Each row has a name. Each question is about the rows just above it. Places in a row count from 1.

Columns, left to right: H M A R W
[113 127 184 131  53]  j_902
[146 112  92 132 148]  j_195
[146 112  92 131 148]  j_140
Where does [146 112  92 132 147] differ from j_195, and what was there? -> 5, [148]
Changed j_902: [112 127 184 131  53]. Place and old value: -> 1, [113]
[132 131] is in which column, read top down? -> R
One entry of j_195 was changed: [146 112  91 132 148]. Where, and from what? -> 3, [92]

Columns, left to right: S U Y T Z
[157 142  90 194 149]  j_380
[ 58 120 113 114 141]  j_642
[ 78 124 128 121 118]  j_902
One entry of j_380 was changed: [157 142  90 193 149]. Where, and from what? -> 4, [194]
Which column holds this, read top down? [ 90 113] -> Y
Which column holds this, read top down? [120 124] -> U
Which column holds this, read top down? [113 128] -> Y
Where does [ 58 120 113 114 140] differ from j_642, and what was there? -> 5, [141]

Columns, left to right: G P N D Q E V L K
[177 156 143 125 109 165 161 166 174] = j_156
[186 126 135 159 101 155 202 167  64] = j_380
[186 126 135 159 101 155 202 167 159] = j_52
[179 174 150 101  95 166 119 149 164] = j_195
Which column holds [ 64 159] top down? -> K
Which column holds [174  64] top down? -> K
Changed j_156: [177 156 143 125 109 165 161 166 175]. Place and old value: -> 9, [174]
Changed j_195: [179 174 150 102  95 166 119 149 164]. Place and old value: -> 4, [101]
Which column holds [109 101] top down? -> Q

Columns, left to right: Lako Kune zeret piro kavid keta zak
[ 96 124  47 110  88  98 178] : j_140
[ 96 124 222 110  88  98 178] : j_642
[ 96 124  47  90  88  98 178] : j_889
[110 110] is in which column, read top down? -> piro
Which column holds [110  90] top down? -> piro
One entry of j_140 was changed: [ 95 124  47 110  88  98 178]. Where, and from what? -> 1, [96]
Changed j_642: [ 96 124 223 110  88  98 178]. Place and old value: -> 3, [222]
The row with [ 96 124 222 110  88  98 178] is -> j_642

Columns, left to right: X B F C
[124 156 125 133] = j_889
[151  75 154  74] = j_174
[162  71  78 147] = j_642
[142  67 129  83] = j_52
[162  71 126 147] = j_902
Which column holds this, read top down? [151 162] -> X
Where does [151  75 155  74] differ from j_174, and what was there? -> 3, [154]
One entry of j_174 was changed: [151  74 154  74]. Where, and from what? -> 2, [75]
Which column holds [124 151] top down? -> X
Which column holds this, read top down? [124 151 162 142] -> X

Columns, left to right: parit Sibe todo Damak rakal dibug
[179 159 100  65 117 115]  j_52
[200 136 137  89 141  98]  j_642
[205 188 166  88 102 144]  j_889
Where does [179 159 100  65 117 116] differ from j_52, and what was there? -> 6, [115]
Which column holds [115  98] top down? -> dibug
Which column holds this, read top down? [137 166] -> todo

Columns, left to right: duva tefaz mepep tutas miruz
[154  64 163 100 113] = j_156
[177  65 125 142 143] = j_140
[199  53 186 188 168] = j_380
[142 113 163 125 133] = j_642
[ 61 129  80  56  96] = j_889
[218 134 224 191 154] = j_52
[ 66 167  62  66 144] = j_597
Changed j_642: [142 114 163 125 133]. Place and old value: -> 2, [113]
One entry of j_156 was changed: [154  64 163 101 113]. Where, and from what? -> 4, [100]
Changed j_642: [143 113 163 125 133]. Place and old value: -> 1, [142]
One entry of j_52 was changed: [218 134 224 190 154]. Where, and from what? -> 4, [191]
Where does [218 134 225 191 154] differ from j_52, and what was there? -> 3, [224]
One entry of j_597 was changed: [ 66 167  61  66 144]. Where, and from what? -> 3, [62]

Columns, left to right: fepak fogug pafeb muvov fud gited zet viko
[119 144  84 157 103 106 108 137] : j_801
[140 117 171 125 141 140 190 116] : j_380
[164 141 122 135 135 159  87 105] : j_195
[104 125 134 180 135 189 132 117] : j_52
[143 115 152 108 135 126 153 115] : j_597
[139 120 140 144 128 106 115 112] : j_889
[123 153  82 211 107 168  51 137] : j_642
Where does [140 117 171 126 141 140 190 116] differ from j_380, and what was there? -> 4, [125]
One entry of j_195 was changed: [164 141 122 135 135 159  87 104]. Where, and from what? -> 8, [105]
Which column holds [117 115 112] top down? -> viko
Which column holds this, read top down? [106 140 159 189 126] -> gited

Columns, left to right: muzod Gev kefo kazub sifo
[ 81 178 171 112 140]  j_52
[ 81 178 165 112 159]  j_140
[ 81 178 171 112 159]  j_195
Which column holds [171 165] top down? -> kefo
[159 159] is in which column, read top down? -> sifo
Whose row is [ 81 178 165 112 159]? -> j_140
Which column holds [140 159] top down? -> sifo

Columns, left to right: fipa gup Ruk kel mita vuton Nepid lage tem ruku
[134 147 113 151 134  89  77  79 109 179]  j_156
[140 159 110 156 141  77  56  60  91 203]  j_174
[124 146 132 133 138 128 106 122 100 128]  j_597
[126 160 110 166 137  77  48  66  96 182]  j_195
[127 149 121 146 136 104  85  97 104 155]  j_801
[132 159 116 154 141  89  62  75  90 180]  j_902
[132 147 118 146 136  99  84  90 106 167]  j_719
[128 139 122 140 132 111 102 107 116 147]  j_642
[136 145 109 154 132  81  73  72 115 189]  j_889
Where does [128 139 122 140 132 111 102 107 117 147] differ from j_642, and what was there? -> 9, [116]
Where does [127 149 121 146 136 104  85  97 104 154] differ from j_801, and what was there? -> 10, [155]
[109  91 100  96 104  90 106] is in which column, read top down? -> tem
[106 116 115] is in which column, read top down? -> tem
[ 85  62  84 102  73] is in which column, read top down? -> Nepid
Changed j_195: [126 160 110 167 137  77  48  66  96 182]. Place and old value: -> 4, [166]

Columns, left to right: gosen sog Kad Zavog Rasu Dov Sopa fub saviz Nok
[124 140 188 103 191 107 146 171 202 174] = j_195
[196 183 174 126 102 103 193 182 174 151] = j_174
[ 49  74 203  69  77 175 157 130 123 120] = j_902
[196 183 174 168 102 103 193 182 174 151] = j_719
[ 83 153 165 173 103 138 195 115  66 158] = j_642
[ 83 153 165 173 103 138 195 165 100  91] = j_52
[196 183  77 126 102 103 193 182 174 151] = j_156
Which column holds [151 120 151 158] top down? -> Nok
[102  77] is in which column, read top down? -> Rasu
Where does [196 183  78 126 102 103 193 182 174 151] differ from j_156, and what was there? -> 3, [77]
One entry of j_52 was changed: [ 83 153 165 173 103 139 195 165 100  91]. Where, and from what? -> 6, [138]
[173 126] is in which column, read top down? -> Zavog

Columns, left to right: pasev kaven Golo Kub Terem dis kop fudu Torok
[114  96 103 176  85 128 107 128 142] = j_801
[142 126 101 152 142 120 135  86 151] = j_156
[124 140 169  76  96  89 118 139 123] = j_719
[142 105 149 138 103 128 160 144 135] = j_380
[119 144  91 171  95  88 114 134 112] = j_174
[111  87 122  75 152 119 108  82 112] = j_889
[116 113 123 142 145  89 103  51 120] = j_140
[124 140 169  76  96  89 175 141 130] = j_195
[116  90 144 100 153 135 122 134 160] = j_597
[ 79 198 154 159 116 117 111  66 131] = j_642
[120 156 106 106  99 149 153 102 122] = j_52
[116  90 144 142 153 135 122 134 160] = j_902
Which column holds this, read top down? [100 159 106] -> Kub
Which column holds [151 123 135 112 112 120 130] top down? -> Torok
Which column holds [176 152  76 138 171  75 142  76 100] top down? -> Kub
Which column holds this, read top down? [142  76] -> Kub

Columns, left to right: bip Vosak gar Bitu gol Kigep muda beg
[ 85 111 143  76 115  96  87  87] -> j_889
[ 84 128 174  48 126 138 110  97] -> j_156
[102  76 165  89 107 104  67 120] -> j_380
[202  76 141 172 111  95 102 134] -> j_174
[134  84 153  88 129  89  47 141] -> j_140
Where does [102  76 165  89 107 104  67 121] differ from j_380, and what was there? -> 8, [120]
Which column holds [141 153] top down? -> gar
Changed j_889: [ 85 111 143  76 114  96  87  87]. Place and old value: -> 5, [115]
One entry of j_380 was changed: [102  77 165  89 107 104  67 120]. Where, and from what? -> 2, [76]
One entry of j_156 was changed: [ 84 128 174  48 125 138 110  97]. Where, and from what? -> 5, [126]
Which column holds [ 97 120 134 141] top down? -> beg

Columns, left to right: tuted Furot dom linil vavos fif
[141 116 118 142 210 125] -> j_642
[130 116 121 101 106 110] -> j_195
[141 116 118 134 132 134] -> j_597
[205 132 102  94 133 105] -> j_380
[140 133 108 109 141 120] -> j_174
[140 133  79 109 141 120] -> j_801
[134  80 115  68 202  96] -> j_156
[133 133] is in which column, read top down? -> Furot
Which column holds this, read top down? [132 133 133] -> Furot
Where does [141 116 118 134 133 134] differ from j_597, and what was there? -> 5, [132]

Columns, left to right: gudu sidi rap pakep per pesa bevo gara
[139  41  66 141  83 149 188 103] -> j_719
[123 129 142 171 149 135 123 119] -> j_642
[ 87  91 136  69  84 150 171  75] -> j_52
[117 150  88  95 124 168 102 141] -> j_801
[ 87  91 136  69  84 150 122 118] -> j_597
Which column holds this, read top down? [149  84 124  84] -> per
One entry of j_801 was changed: [117 150  88  95 124 169 102 141]. Where, and from what? -> 6, [168]
Which column holds [149 135] top down? -> pesa
Where does [139  41  66 142  83 149 188 103] differ from j_719, and what was there? -> 4, [141]
One entry of j_52 was changed: [ 87  91 136  69  84 150 171  76]. Where, and from what? -> 8, [75]
Changed j_52: [ 87  91 135  69  84 150 171  75]. Place and old value: -> 3, [136]

Columns, left to right: larub Zomos Vomu nopi vid
[194 191  73 198  49] = j_801
[ 60 170 154 194 102] = j_195
[151  70 144 117  99] = j_380
[199  49  45 136  57] = j_902
[171 202 105 193  47] = j_889
[194 117 136] is in which column, read top down? -> nopi
One entry of j_380 was changed: [151  70 144 117  98]. Where, and from what? -> 5, [99]
Changed j_801: [194 191  73 197  49]. Place and old value: -> 4, [198]

Columns, left to right: pazi ras bemus dusak guli riron
[130 156  56  71 130 216]  j_156
[145  92  37  54 163 217]  j_801
[130 134  56  71 130 216]  j_642
Which column holds [ 92 134] top down? -> ras
Where does [130 134  56  71 129 216] differ from j_642, and what was there? -> 5, [130]
Which column holds this, read top down? [130 163] -> guli
Changed j_156: [130 156  56  71 130 217]. Place and old value: -> 6, [216]
Changed j_801: [145  91  37  54 163 217]. Place and old value: -> 2, [92]
[145 130] is in which column, read top down? -> pazi

